In the rows, 128 means zero.
One hidden turn or mirror swaps the rows below in pairs. Which row is each named row swapped with?
K431: [157 158 108 110 104 111 146 111 152 111 147 140  95 133 121 134 124 129
 160 119]
K173: [127 149 130 127 170 120 142 100 110  88 130 127 130 120 158 148 110 131
 188 115]
K329: [154 137 128 157 137 127 133 124  83 113 135 135 131 127 150 122 138 106
 156  86]
K69: [168 144 126 153 133 123 127 122  91 119 132 133 126 125 164 128 134 108
 163  79]
K889: [141 173 124 102 141 109 111 121 139 102 124 135  96 131 180 120 148 137
 173 116]
K401: [128 143 135 115 175 123 150 106 114  85 137 128 125 117 156 153 114 129
 185 124]
K700: [170 136 117 109 154 119 131 169 144  81 174 116 108 136 147 148 127 123
 175 122]
K62: [160 155 117 106 102 115 146 110 152 117 154 135  90 132 118 133 128 133
 154 116]
K187: [163 149 118 102 111 105 155 119 152 109 152 146  97 127 120 146 129 142
 162 114]
K25: [157 139 115 112 161 126 141 164 141  84 166 112 105 143 151 149 125 123
 172 128]
K780: [149 155 121 136 148 102 117  99  98 122 166 142  90 128 165 147 145 145
 146 117]
K34: [154 126 143 106 100 123 119 125 136  87 155 130 113 118 139 113 148 115
 173  84]
K728: [136 135  97 139 137 143 128 150 103 115 151 117 112 121 162 142 154 117
 143 129]
K322: [137 171 120 108 136 107 113 122 138 112 119 129  92 132 186 116 140 133
 168 122]
K321: [200 149 126 118 119  95 150 113 113 109 139 120 108 110 160 143 125 105
 164 134]
K275: [158 135 138 126 135 103 141 135 134  99 133 143  94 160 183 111 103 113
 170 105]
K4: [147 130 113 132 136 139 117 153 100 116 154 110 111 113 157 139 157 113
 144 129]
K788: [150 130 144 118 130 103 143 139 140  97 134 144  86 159 177 118 114 118
 174 106]
K490: [196 148 131 110 123  93 148 113 121 113 139 126 103 116 160 135 122 102
 162 136]
K258: [170 154 123  90 132 109 143 116  99  92 136 144 134 128 180 155 154 103
 168 109]
K943: [160 131 114 113 150 119 131 168 142  81 172 116 102 141 152 146 124 123
 172 128]
K658: [165 141  97 134 146 138 138 143  75  81 151 120 119 136 140 144 140 128
 158 132]
K558: [204 141 128 118 131  91 146 115 117 112 141 124 105 118 154 137 117 108
 165 135]
K515: [157 133 121 154 141 117 132 125  96 121 129 132 128 128 155 121 142 107
 161  80]
K376: [156 151 117 103 103 115 150 115 155 116 158 146  99 132 124 140 130 128
 162 116]
K991: [121 143 101 114 113 137 126 107 128  97 130 134 133 138 134 138 124 110
 155 132]
K554: [135 171 129 109 135 105 113 126 141 115 128 136  94 129 181 110 138 138
 170 116]
K154: [155 146  98 131 150 144 142 139  83  83 147 114 117 132 140 139 138 129
 156 131]
K813: [165 133 120 157 137 121 128 124  92 123 137 128 133 135 163 121 147 111
 161  86]
K197: [157 138 146 110 100 121 115 137 133  87 153 135 104 112 145 121 140 115
 173  78]
K508: [128 127 129 111 149 134 126 129 128  73 163 146 115 110 135 106 101 139
 164 128]
K701: [128 125 128 110 148 127 129 129 134  80 154 148 117 125 135 108 102 148
 165 128]
K623: [123 118 141 120 121 136 135 115 133 114 136 129 115  95 136 121 114 113
 160 125]
K499: [146 108 121 132 135 115  97 127 105  95 176 133  99 134 159 142 124 114
 142 139]
K512: [123 126 129 108 141 127 123 121 132  75 153 149 116 119 133 110 100 143
 172 121]
K702: [147 126 143 109 105 127 117 141 133  83 160 134 108 114 134 111 143 113
 166  90]
K6: [154 135 138 125 127 107 146 136 130  98 136 141  89 162 182 115 106 111
 173 108]
K265: [119 111 132 117 122 132 140 115 136 100 152 136 113  91 143 126 113 118
 159 128]
K291: [149 109 117 134 130 111 100 122  97  97 172 132  93 131 159 144 115 113
 144 137]
K949: [126 148 125 118 166 126 146 100 109  87 130 128 135 119 161 156 115 124
 182 120]
K243: [169 154 130  86 123 109 138 116 101  79 136 142 127 126 176 154 153 106
 168 108]
K724: [152 152 118 136 147 104 126  97 100 128 162 146  96 126 162 156 146 142
 145 115]
K158: [154 129 142 106 107 115 115 133 136  84 149 131 108 112 135 118 148 117
 173  80]
K114: [156 127 149 111 104 121 113 134 135  86 159 131 102 117 136 123 147 119
 176  83]
K223: [125 148 127 122 172 125 145 103 112  74 136 127 123 127 151 149 111 135
 188 125]
K588: [152 152 122 136 154  99 131 107 103 125 151 150  96 133 160 151 148 154
 147 114]
K186: [195 142 123 107 123  93 145 108 118 113 147 126 108 110 164 137 117 104
 164 138]
K37: [120 152  94 109 109 142 115 114 125 100 128 136 133 130 138 142 123 115
 159 125]
K208: [125 130 124 108 147 131 126 129 135  79 151 147 114 122 132 107  99 141
 166 129]
K928: [161 142 122 154 144 124 133 116  95 124 134 137 133 132 156 124 139 110
 162  83]
K798: [154 156 123 132 149 106 119  95  99 131 163 146  96 127 158 143 146 144
 141 117]
K779: [150 150 124 141 148 107 126 103  93 126 161 147  92 132 168 150 146 141
 151 118]
K899: [163 141 101 124 147 136 139 136  81  82 147 118 122 133 136 143 140 136
 161 141]
K382: [145 173 131 107 137 107 116 121 136 112 121 135  94 130 185 118 143 134
 168 124]
K405: [166 137 111 110 159 122 134 161 133  80 176 120 112 142 151 145 123 123
 174 131]
K983: [166 155 128  86 127 113 136 119 101  85 139 148 129 125 181 152 154 105
 169 112]
K249: [162 141 100 131 150 136 135 134  81  81 145 118 117 131 136 146 136 129
 155 139]
K831: [153 153 114 105 105 110 144 116 157 112 158 143  93 135 121 143 127 136
 156 112]

K401 pairs with K25
K779 pairs with K376
K623 pairs with K4

